One turning vector, and how many steps it has turned:
The counts run from 0 to 168.
[-21.9  -2.7   9.6 -20.8 -14.0   3.3  -3.4  -3.1   7.0  14.8 -37.4  24.5
   0.0  -1.2  18.2  13.6  -5.1 -20.2   3.1   2.0   1.4 -17.3   8.4   0.6
  28.6   5.9  -7.9  24.1  -4.6   8.2 -34.9  11.4   7.4 -18.9 -14.4 -17.8
 -20.5   3.5   8.7 -20.5 -16.7  -1.7   4.9  27.6  23.8   6.2  19.7] : 16
[-24.2  -9.4   2.7   0.8   1.8  23.9   8.5  -8.1  -8.7  -7.5 -57.1  32.5
   4.1   9.6   6.9  16.8  -7.8 -17.9   5.4  17.2 -17.5 -16.8   8.0 -22.5
  13.8   6.5  -8.3  10.5 -16.4  -6.3 -23.5  10.5  14.8 -22.6  15.0 -16.4
  -0.2   0.5  -3.5 -18.5  18.8   4.8 -23.3  23.7   0.7  11.9   8.7] : 151
[-17.4   7.6   4.0  -5.8  -0.2  15.5 -18.9 -43.8  -2.5  17.6 -40.4  20.5
  -9.0 -21.7   6.4  13.7  -6.7  -2.4  -5.4   8.7 -18.1   0.5  -9.4  -1.9
   4.1  31.0   3.8  30.4   3.1 -10.4   0.6  21.7  16.8 -24.5   8.2  -9.0
 -24.1  -6.4  13.9  -6.1  18.1  -0.8  12.9   9.6  21.0 -12.2   7.2] : 83
[-27.3  10.2   6.1  -4.2   2.7  14.8  -8.3 -32.6  -4.3   3.9 -45.6  19.8
 -10.9 -15.0   7.7  19.5  -3.2  -0.6  -9.7  20.3 -10.7 -33.2 -12.0   8.0
   3.3  18.6  -5.8  11.6  -7.1  13.5 -10.4  13.9  -9.8 -27.2   1.9  -7.5
   1.0  -4.1  25.3   6.4  26.3  -2.8  27.5  15.3  19.2 -19.4  17.1] : 56
[-27.6  -1.6  25.2 -17.6 -16.2  14.5 -12.2 -30.5 -10.3  15.0 -36.1  14.0
 -15.1   0.7   5.9  13.6  -3.4 -13.0   3.4  15.0 -14.0  -6.2   7.0  14.7
   2.7  10.8  -0.1  17.7 -22.2  11.9 -17.5  22.9  10.9 -20.5  21.6 -18.9
 -13.7   8.1  -2.6  -5.4   2.5 -10.5  12.3  37.9  14.2  -1.4  14.0] : 62
[-28.6   8.1   6.4  -8.2  -6.6   6.4   2.9  -6.3   0.5 -10.2 -42.5  32.7
   3.2 -12.7 -13.7   6.6   9.8 -31.0  -0.7  22.5 -18.6 -24.5  -6.6  -6.7
  15.5  30.4  -5.7  34.5 -12.5  -3.8 -19.3   1.3   6.0 -24.9   3.1  -8.9
   0.9 -26.1  12.7 -11.7  18.5   7.5  11.4  22.1  10.0  -9.8   7.8] : 101
[ -6.9  -9.1  -4.1   7.1  15.6  25.8   2.9 -18.8   2.4   0.6 -47.8  27.3
  -8.8   6.9  21.9  14.3   4.2 -17.1  13.8  10.3 -14.0 -10.9  -2.4 -20.4
  23.7  19.1   1.2   7.6  -5.5  -6.2  -9.6   2.0  15.5 -36.3   4.4 -22.3
 -12.5  -3.6  11.5 -11.0  24.5   4.4   7.4  11.5  21.8   2.7  20.5] : 136
[-15.1  -5.4  35.8 -16.5  -3.9  33.0  -6.0 -15.7   2.8   2.3 -49.0  17.2
 -11.0   9.0   2.6  14.9  17.9 -11.4  21.5  19.8  -6.4   2.4  -5.7 -15.7
   4.7  20.3   6.9  15.9  -2.5  -0.6   0.6  12.1  10.8 -37.0  11.6 -15.5
   3.6 -11.9   9.0  -7.2  18.9   0.3  15.7  22.9  16.5   9.1  -3.5] : 140
[-17.4  14.3   4.5  -3.3   0.4  14.9   8.7  -7.3   9.5  -8.6 -49.7  33.7
   5.9 -20.0   0.5  20.9  14.1 -19.9  15.6  10.5  -3.7  -5.7 -12.2 -20.0
  11.9  29.3   5.4  20.3   3.1  -7.2  -8.0   2.2  -2.5 -31.0  -0.3  -4.2
   7.4 -26.2   7.4  -6.5  33.4  15.1  12.4  10.8  13.7  -1.3  -0.4] : 162
[-34.4  -1.6  11.5  -9.5 -14.4  -3.1 -10.9 -32.4  -6.6   4.3 -39.7  21.5
   3.0 -10.8 -14.9   0.5 -14.1  -5.7  -1.2  17.9 -19.6 -17.0   1.5   4.1
  14.4  24.9   2.1  35.5  -4.8  -5.3 -20.6  23.7  29.5 -14.9   8.9 -18.9
 -15.7   3.6  10.7 -14.0   4.8  -4.6  -4.5  28.1   4.6   2.4   9.7] : 67
[-27.4  14.5  27.0 -15.1 -16.7   2.2  -4.2 -25.9  -6.6   7.7 -39.5  18.5
 -18.6 -20.4   3.4  10.0  -5.7  12.7  -5.6  16.4  -4.9 -18.8   8.8  -4.8
   8.9  18.3  -0.2  44.1   2.7  -2.3 -18.0  23.3  19.5 -12.7   6.9  -7.7
  -2.9   9.3   9.5 -16.2   4.8  -6.0  -1.0  36.2  12.0   3.1   2.2] : 36
[-23.6 -16.3  11.9 -12.7 -16.8  24.7  -7.3  -5.4  -6.8  -0.5 -43.3  19.1
   8.0   7.4  -9.8  16.8   6.5 -24.0   6.0  20.8 -18.0  -6.9  -1.7  -3.1
   7.9  15.6  -2.4  17.8 -30.6  -2.9 -24.0  19.0  20.4 -16.2  20.3 -20.6
  -5.7  -8.6  -3.7  -8.2   1.2  -1.3   5.6  36.2  -0.4   8.6   9.1] : 123
[-13.7   9.1   8.0  -6.4   1.6  29.2  -3.7 -33.4  -8.0  -7.3 -35.4  13.3
 -11.0 -18.3   7.9  24.8   8.2  -4.8  -3.9  10.9  -6.1 -22.9 -10.6 -11.7
   7.3  18.5  -5.7  22.6   2.6   0.8 -11.7  18.0   8.0 -22.3  18.0  -1.3
  13.1  -6.4  13.8  -6.5  29.4   4.1  22.0  34.2  12.0  -7.2   9.2] : 86
[-32.6   0.8  14.2 -24.4 -14.1   3.4 -16.5  -9.0  11.3  16.5 -37.8  17.4
   4.4  -6.3   9.3  10.6   0.7 -19.7   9.8   1.6  -0.2  -9.8   9.4  10.7
   8.2  13.5   1.6  27.7  -7.8   9.3 -30.7  12.3  -7.2 -17.1 -15.2 -21.6
 -19.2 -11.2   8.2 -16.4 -14.9  -4.6  11.5  16.9  26.1  -2.7  14.3] : 17
[-29.1 -16.4   4.0   2.7  -3.3  27.6  -5.0 -40.4  -5.0  -1.0 -40.0  19.0
 -14.5  -5.0   0.9  19.6  -8.1  -5.1  -4.6  21.2 -15.5 -27.6   0.9  -2.3
   9.5  14.5 -11.0  10.3   4.8   9.0 -11.9  21.1   3.6 -31.5   9.2 -17.4
   1.5   0.2  23.5   2.7  25.6   4.0  15.1  14.6   4.2  -6.6   9.9] : 88
[-21.1  27.3   0.8 -10.9   9.9   5.9   8.2 -15.5  -1.1   6.4 -48.6  35.0
 -26.5 -17.5  11.8  18.9   9.0 -10.3  -8.2  19.6  -6.4 -22.3  -5.2   3.8
   9.4  15.8  -2.7  21.6  -8.0   3.8 -11.6  -6.5  -7.1 -30.1  -0.4   0.4
   1.0  -2.6  14.6   9.1  15.9  -3.4  19.0  28.9  22.3 -11.8  12.5] : 25
[-13.4  11.6  25.0 -14.4 -11.8  13.8  -8.8 -17.1   5.8   3.9 -35.4  23.4
 -20.6   0.6   7.2  -3.1  24.2 -11.1  13.2  25.6  -0.9  -3.3   1.9 -20.3
   9.1  38.5  -2.5  38.4   0.8   1.0 -14.0  10.7   9.2 -26.1  -2.9 -11.6
  -9.5  -0.2  12.3  -6.7   6.9   2.1  21.6  22.5  23.1  -4.2  -3.0] : 80
[-19.7   3.0   1.7  -3.9   2.7  35.6  -8.2 -39.2  -5.4  -9.9 -36.8  23.4
 -14.4  -6.8  12.4  18.2  -0.7  -1.3  -7.0  16.3 -11.0 -30.7  -3.6  -5.4
  14.4  18.7  -7.2   7.6  12.5   9.7  -8.5  20.2  10.8 -29.6   8.3 -16.4
   6.4  -4.5  17.0  -6.8  26.2   0.6  20.5  24.1   9.7  -4.1  12.4] : 87
[-28.4   3.1  -1.1 -12.7  -4.1   3.5   0.5 -28.4  -3.9  -0.5 -32.1  19.5
  -5.1 -23.0  -1.9  25.9  -9.9   0.0  -9.9   7.0  -9.9 -23.8   0.0  -2.6
  12.4  14.0 -10.2  34.6   8.8  -0.2 -30.6  19.9  22.0 -14.4  -0.8  -7.8
 -15.5   3.8  10.9 -16.9  -0.2  -4.8   0.6  23.9   8.7  -2.0  17.3] : 38
[-21.6   9.0   2.3 -15.6  -8.5   5.0  -7.6 -20.3   3.1   2.6 -51.7  25.6
  10.4 -17.4  -7.3   6.1   5.9 -24.0  23.3  -5.6 -12.5  -2.9 -14.3 -10.7
  -1.1  30.0  10.4  24.4  -6.9 -14.7  -6.3   3.6   9.1 -27.3  -1.3 -11.9
 -17.0 -22.5   5.7 -13.7  16.7  14.9  -6.6   7.7  16.2  -1.0   4.3] : 160
[-21.7  21.1   6.8 -10.8   1.0  -2.8   5.5 -23.3   1.9   8.8 -46.5  41.0
 -14.6 -27.0  15.6  16.6  -7.3 -12.0 -10.2  12.7  -5.6 -22.4  -3.1   8.3
  11.9  17.4   0.2  24.2 -16.9   0.6 -12.1  -1.6  -9.5 -22.8   0.7  -0.9
  -8.2  -3.7  13.1   2.2  11.8  -5.3   6.1  21.0  22.6 -16.7  15.2] : 24
[-30.7  11.8   6.5 -12.4 -10.5  -0.6   4.9 -35.3   1.8  17.9 -46.2  26.9
  -3.4 -29.4  -6.8  16.7 -22.4   5.3 -15.5   9.6  -4.2 -16.6   5.9  13.0
   1.3   6.3   2.4  29.8   0.7  -7.1 -15.2  19.2  20.2 -16.7   8.6  -7.0
  -0.4   8.2   9.9 -11.3   6.1  -2.8 -10.6  23.7  15.6   2.3  10.0] : 7
[-35.2  11.9  20.3 -25.1 -22.4   1.7  -7.3  -9.2   6.4  15.7 -36.9  27.5
  -5.1  -6.0   0.7  -0.4  -1.2 -20.2   0.0  12.1  -3.1  -5.1   3.4   5.1
  17.1  22.6  -1.7  36.7  -7.9   8.9 -27.4   7.5  -6.2 -23.4  -7.0 -18.8
 -13.1 -17.0   7.9  -2.3 -11.7  -3.2  12.5  21.0  18.3  -3.3   3.4] : 18
[-16.7  -7.1  -4.7   2.4   4.1  23.0  -0.8 -28.7   3.6   5.1 -56.7  27.1
  -0.4   2.3   2.6   9.2  -8.1 -10.2  13.5  10.2  -6.2 -12.0  -7.2  -9.7
   7.2  12.1   5.7   5.5  -4.1  -5.9  -1.9  -0.7   2.4 -50.7  10.1 -11.9
   3.1 -13.9  16.5  -2.8  33.1   6.2   4.2  -5.5  21.3  -3.2   7.7] : 165
[ -7.6  -6.1  16.0  -6.1   2.8  37.9   3.2  -8.9  -2.9  -4.4 -48.1  26.5
  -1.3   4.2  14.3  30.3  11.6 -18.7  23.3   5.7   1.9  -0.6  -3.9  -7.7
  12.6   7.2   0.4  -3.3 -13.5   1.1  -7.9   0.6   7.5 -41.1  16.1  -8.2
   4.4  -8.2  -3.5  -9.5  30.0  -0.6   6.0  21.1  22.2   5.1  11.6] : 168
[-25.8 -24.0  10.8   7.4   1.6  33.7   2.5 -28.1  -0.5  -1.7 -35.6  19.8
  -3.1   7.8   3.2  16.8 -10.6  -2.2   4.9  11.1 -17.8 -20.3   8.2  -9.1
  17.8  10.6 -11.7   6.1   5.8  -4.9 -23.6  23.9  30.8 -25.7  12.3 -21.1
  -4.9   2.1   8.9 -13.7  18.9   8.3  -5.9  16.2   9.5   8.7  21.6] : 120
[-24.0  10.3  19.9 -14.5 -11.4   9.4 -14.6 -15.0  12.2  10.7 -32.8  20.1
 -10.4  -9.4  12.5   7.0   6.0 -14.9  11.5  10.5   1.1  -9.9   8.5  -2.2
  16.3  28.5  -6.4  26.7  15.3   5.9 -23.4  10.8   1.3 -28.1 -15.5 -21.8
 -14.1  -8.9  15.3  -6.6  -3.9  -1.7  28.9  18.3  26.2  -4.7  10.1] : 49
[-25.3  -9.6  11.1  -7.4  -2.6   6.9  -8.0  -7.1   2.2  15.1 -39.4  29.0
  -7.1  15.9  10.5  -1.8 -12.2 -16.7  -4.2  18.9 -17.5 -15.9  14.3   2.6
  20.8  22.1  -4.6  21.7 -21.8  10.4 -34.4  11.5   1.7 -25.5  -5.3 -22.4
 -25.5  -1.7   6.0 -12.8  -8.7  -5.8  -0.2   7.8  27.5  -1.8  20.5] : 45
[-26.0  13.3  11.5 -12.8  -6.2  11.9   2.0 -21.9  -5.9   1.6 -30.6  20.5
 -12.3 -25.6   3.7  11.2 -12.7   7.3  -9.1  12.2 -12.0 -22.3  11.8  -3.2
  16.9  14.2  -7.5  41.1  13.2  -5.5 -24.5  23.6  23.3 -11.9   1.3 -12.4
   0.8  12.6   7.0 -20.0   1.6  -0.7  -5.7  34.0   8.9   7.1  11.8] : 37
[-19.3  -7.3  18.2  -1.5  -2.7  34.5   3.6 -18.3 -14.5   2.3 -42.3  27.4
 -16.5   6.3  16.4  17.2  -0.7 -12.8  -1.4  17.6 -15.2 -15.9  14.0  -2.8
  12.8  12.5 -13.1  11.1 -21.0   0.6 -12.6  27.7  25.0 -18.1  29.3 -14.4
   2.8   8.8  -1.2 -14.5  11.4 -11.1  -2.1  35.3  13.8   7.0  15.4] : 91
[-19.2  -9.7  12.0   0.6  -0.1  24.5  -9.2 -37.5 -10.9   0.8 -38.3  16.6
 -10.4  12.9   4.8  14.4 -12.7   4.2  -9.0  25.1 -16.9 -20.0   6.8   1.9
  10.7  12.3  -7.7  11.5 -12.2   4.8  -7.8  20.9  12.6 -31.7  18.9 -19.2
  -7.2   2.5  12.2  -6.0  24.8  -3.7   8.6  18.1   9.6  -0.2  12.8] : 89
[ -4.7  10.9  24.3  -4.2  -0.5  21.0 -11.9 -33.7   1.3   7.1 -38.9  28.0
 -10.7 -18.7   5.2  13.1  10.1   3.1   9.0   7.5  -8.9  -1.0  -2.1 -22.8
   7.3  26.9   4.1  29.6   1.5 -21.3   4.9  14.9  32.8 -26.5  16.9 -16.2
  -8.5  -1.6   3.2  -7.6  29.3   3.3   6.8  21.1  20.0   3.0   7.3] : 113
[-20.6   0.7  13.8  -2.2   4.7  16.7  -7.4 -30.1  -6.9  25.3 -38.4  30.2
 -17.3   5.5  23.2   9.5 -14.1   0.5  -6.7  20.3   2.5 -15.9  12.6  15.6
   4.1   8.3   2.5   4.6 -15.0   5.6 -11.4  10.7   7.9 -40.0  15.3 -12.2
 -13.2   9.1   8.1  -3.1  13.4  -9.7   9.5  18.3  17.3 -15.0  14.8] : 29
[-30.9  12.2   9.5  -7.1 -13.2   1.4  -1.6 -24.0  -7.1   1.3 -39.4  22.3
   4.7 -18.1  -7.8  10.6 -11.9 -15.7  -5.0  16.9 -25.1 -20.1   5.6  -9.5
  11.9  27.9  -2.6  41.2  -8.1  -3.5 -23.2  17.9  23.5  -8.6  14.9 -11.6
 -15.1  -1.1   3.4 -18.7   1.1  -0.8 -14.9  34.1  10.3  -4.1  13.9] : 68
[-34.5  -9.5  -4.4 -11.4 -13.2  11.0   1.4 -21.0  -1.9  -3.8 -38.4  16.8
  -6.3  -6.8   3.8  21.6 -11.5 -10.3  -8.5  10.8   0.1 -35.0   7.6  10.6
  13.6  -4.7  -7.3  20.1  -0.2  20.8 -27.7  20.6  -2.1 -27.3  -6.2 -18.3
   2.3  -2.1  16.2 -10.3   1.1   2.0   3.6  22.4  18.4   1.7  16.9] : 11
[-18.7  15.3  14.4 -23.5 -13.4  14.9  -7.0  -2.6   7.4  10.3 -34.2  27.2
 -14.2  -3.3  14.7   2.9  23.0 -16.1   8.6  12.9   0.6  -9.1  -0.7   2.0
  15.5  22.0 -10.5  30.7   3.2   2.5 -30.5   8.7   3.9 -14.4 -20.5 -19.4
  -9.4  -9.6   6.7 -14.2  -1.5 -12.3  19.9  25.4  29.9  -0.3   4.9] : 48
[-34.8 -13.1  16.3 -22.7 -26.1  18.3 -13.9 -20.5  -8.7   9.0 -42.1  14.1
   2.0   4.9  -5.8   8.8   0.8 -13.1  13.4  15.1 -13.4 -15.1   7.7   9.0
   4.8   9.5  -4.7  19.2  -8.6   6.9 -31.0  29.5  19.4 -27.2   7.8 -30.9
 -14.5  -8.3   7.9 -16.4   1.7  -0.9  13.2  26.7   3.3  -3.8   1.7] : 94
[-16.4   1.5   9.1 -17.7   0.0  22.1  -6.3 -26.4   4.8  23.9 -45.2  28.1
 -20.0   1.0  24.3  22.4 -17.1  -3.4  12.2   3.8  11.4  -1.0   6.5  10.6
  10.4   5.2   5.7  10.6  -3.7  -1.5 -16.7  10.3   8.4 -39.4   2.2 -23.2
 -10.6   7.7  10.5  -7.9   5.4  -8.1  12.4  16.0  35.9  -2.5  20.9] : 0
[-23.3   3.0   6.3   4.0  -1.3  20.3  -3.1 -34.4   2.4  20.0 -48.8  25.1
 -19.8   2.8  27.0   4.5 -18.3   4.0  -2.6  18.1  -1.8 -24.0   2.9  14.1
  15.8   3.3  -4.3   8.3   2.1  11.4  -8.5   9.7  -1.6 -46.2   2.6 -20.5
  -5.5   2.7  12.5  -2.1  20.4  -0.4  12.7  13.4  24.4  -5.8  18.9] : 28
[-13.2  -1.5  26.7  -7.1 -17.9  21.4 -15.0 -34.1   5.7  15.9 -49.6   9.9
 -13.9   2.3   4.4   1.4   8.5  -5.3  15.1  20.8 -18.2  -4.1  -2.0  -8.0
  -2.4  33.3   7.9  21.5   2.3   2.8   5.7  10.5  12.8 -34.5   9.5 -16.0
  -7.9  -7.9  15.8  -3.3  15.7  -0.6  13.3  13.8  16.2  -2.1  -3.2] : 111
[-20.3   6.8  -0.9   2.5   3.9  19.4   7.0 -20.3   7.0 -12.0 -50.3  32.4
  -5.1 -10.8   4.6  19.6  10.4 -15.6   8.9   2.6  -1.7 -14.3 -12.5 -21.5
  16.9  13.6   3.8  18.4   8.0   1.2  -3.3  -4.8  -2.6 -34.9  -1.1 -11.2
  13.4 -20.6  17.4  -4.4  37.1  12.4   8.2  18.9   9.2   1.6  -0.9] : 163
[-24.7   5.7   0.3 -19.4  -4.3  15.1   4.0 -18.1   1.7 -12.3 -37.6  26.1
  -1.4 -19.5  -1.0  17.8   4.8 -19.4  -5.9   4.9 -14.0 -35.8  -6.6 -10.8
  19.5  21.9 -11.7  33.9  -5.0   7.2 -35.7  23.8  11.3  -7.7  -2.3 -13.3
  -0.3  -4.9   6.2  -9.4   8.3   3.7   2.4  33.8  11.2   1.3  15.9] : 70
[-19.4   6.2  21.6 -10.1 -13.1  17.8 -19.7 -12.3   9.2  13.7 -41.4  16.3
  -7.8   7.7   5.4  -0.8  14.4 -27.6   7.3  13.5 -18.0  -5.4   0.9   3.6
  14.0  30.9  -2.2  17.6 -13.9   6.2 -21.6   8.7  -4.0 -24.6  -6.0 -23.7
 -11.5 -13.5   8.3  -4.2   5.1  -3.4  25.9  16.0  24.1 -12.9  14.7] : 78
[-41.2  11.5   4.3  -6.7  -9.9   6.2  16.7  -9.2  -6.2  -8.4 -43.3  29.5
  -4.4  -9.8  -1.7  13.6   1.3 -15.4 -14.9  22.8 -12.1 -39.1  -1.5   3.8
  16.0  17.7 -14.8  28.3  -8.8  17.6 -34.1   9.1  -3.9 -15.9   1.8 -10.1
   5.9  -7.7   5.7  -1.7   7.4   3.3   0.6  32.5   4.8  -3.4   9.3] : 41
[-29.0  -4.5   4.1   2.1  -3.6   9.8  -4.1 -10.4  -6.1   1.4 -48.8  33.2
  -2.6  14.7   3.4 -11.7  -0.2 -15.0 -11.7  31.1 -18.4 -30.5   9.3  -4.6
   6.8  26.1  -5.9  24.5 -16.3   9.3 -19.3   7.3   4.5 -22.4  -3.6 -18.1
  -7.3 -10.7  15.9   0.9  12.1   1.8   1.5  10.8  18.0 -13.4   8.6] : 73
[-18.9  11.7  19.5 -11.2 -14.2   4.7 -15.9 -24.1  16.1  17.0 -35.0  22.8
 -14.5  -5.8   9.6  -0.4  -0.2 -11.0   7.8  11.4  -8.5  -6.6  -2.2   3.8
  10.7  37.6   1.1  35.2   7.9   3.1 -11.3  10.3  -1.1 -30.1 -18.4 -18.0
 -14.6  -7.4  20.9  -0.6  -1.9  -5.6  22.1  14.5  31.9  -6.2   5.5] : 50
[-22.1  -4.2  21.2  -3.3 -15.1   9.3  -0.4   0.4   6.0  -1.7 -44.1  22.8
   1.2   7.9   0.2  -6.7   5.4 -14.3  32.8   8.5  -5.5   0.9   4.4 -28.1
  14.1  22.4   2.9  34.7   3.3  -6.3 -16.1  10.1  16.0 -25.0  -4.7 -22.0
  -6.9  -8.5   0.2 -24.9   5.9   5.7  -8.2  15.4  14.0  17.1 -11.2] : 157
[ -4.2  -1.6  14.8 -11.9  -1.1  32.0 -16.4 -11.8  10.4   6.9 -41.2  18.6
  -9.9   9.2  16.4  24.6  30.4 -22.1  18.0  12.6  -6.0  -0.2  -5.1 -16.5
  14.4  29.8   1.3  14.5  -6.6   5.3 -20.2  10.4  13.5 -23.2  -0.6 -12.4
 -10.2 -12.1   2.7  -6.5  13.6  -4.8  26.6  23.3  24.5   0.2   9.0] : 108
[-23.7   2.2   3.8 -12.3 -11.8  18.9 -10.7 -43.9  -4.3  -0.3 -42.0  15.2
   6.4 -16.5  -9.5  21.9   0.3  -9.7   5.4   9.3 -19.1 -21.3 -17.9  -3.8
  -0.1  18.9  -2.3  15.1  -6.5   4.5  -9.8  25.0  17.2 -23.1  19.1  -8.3
  -1.1  -9.8   9.8  -0.8  25.3  10.7  16.3  23.2   5.4 -12.2  11.8] : 116
[-24.2 -13.7  -0.9  -3.3 -16.6  22.6   1.8 -37.9   1.7 -14.1 -47.4  17.2
  12.8   0.7 -13.1  22.3  -7.7  -2.0   6.2   9.8 -10.0 -24.8  -7.5 -13.8
   8.0   1.2  -7.4  13.3   4.3   1.9 -14.8  22.1  10.8 -22.0  12.2 -14.0
   6.6 -14.4  14.1  -7.1  32.7  11.3  -4.7  21.2  -2.9  12.1   0.7] : 148
[-29.4 -17.5  19.5  -9.9 -16.4  22.5  -7.9  -8.0   5.3  -9.8 -39.2  10.2
   1.3  10.4  -6.7   2.7  14.6 -16.2  15.2  12.4  -9.2  -5.5   1.8 -11.5
  11.9  21.4  -4.7  26.6  -0.1   3.7 -26.6  23.1  10.8 -22.4  -7.4 -28.7
  -3.2 -15.9  -1.7 -17.7   0.6   3.7   7.1  23.2  10.2  19.1  -0.4] : 125
[-19.3 -10.6   5.3  10.3   5.5  18.6 -10.1 -23.5   7.7   5.1 -50.4  28.6
  -1.4  12.3  12.4  11.1  -2.8 -27.0   6.9  21.6 -19.7 -18.9  -0.2 -12.4
  13.7  32.5  -2.0  10.2 -12.1   0.4 -14.6  12.0   4.0 -35.6   5.5 -24.8
 -20.2  -9.0  17.9  -3.6  13.6   4.3   5.5   1.0  25.0  -5.0  13.4] : 105
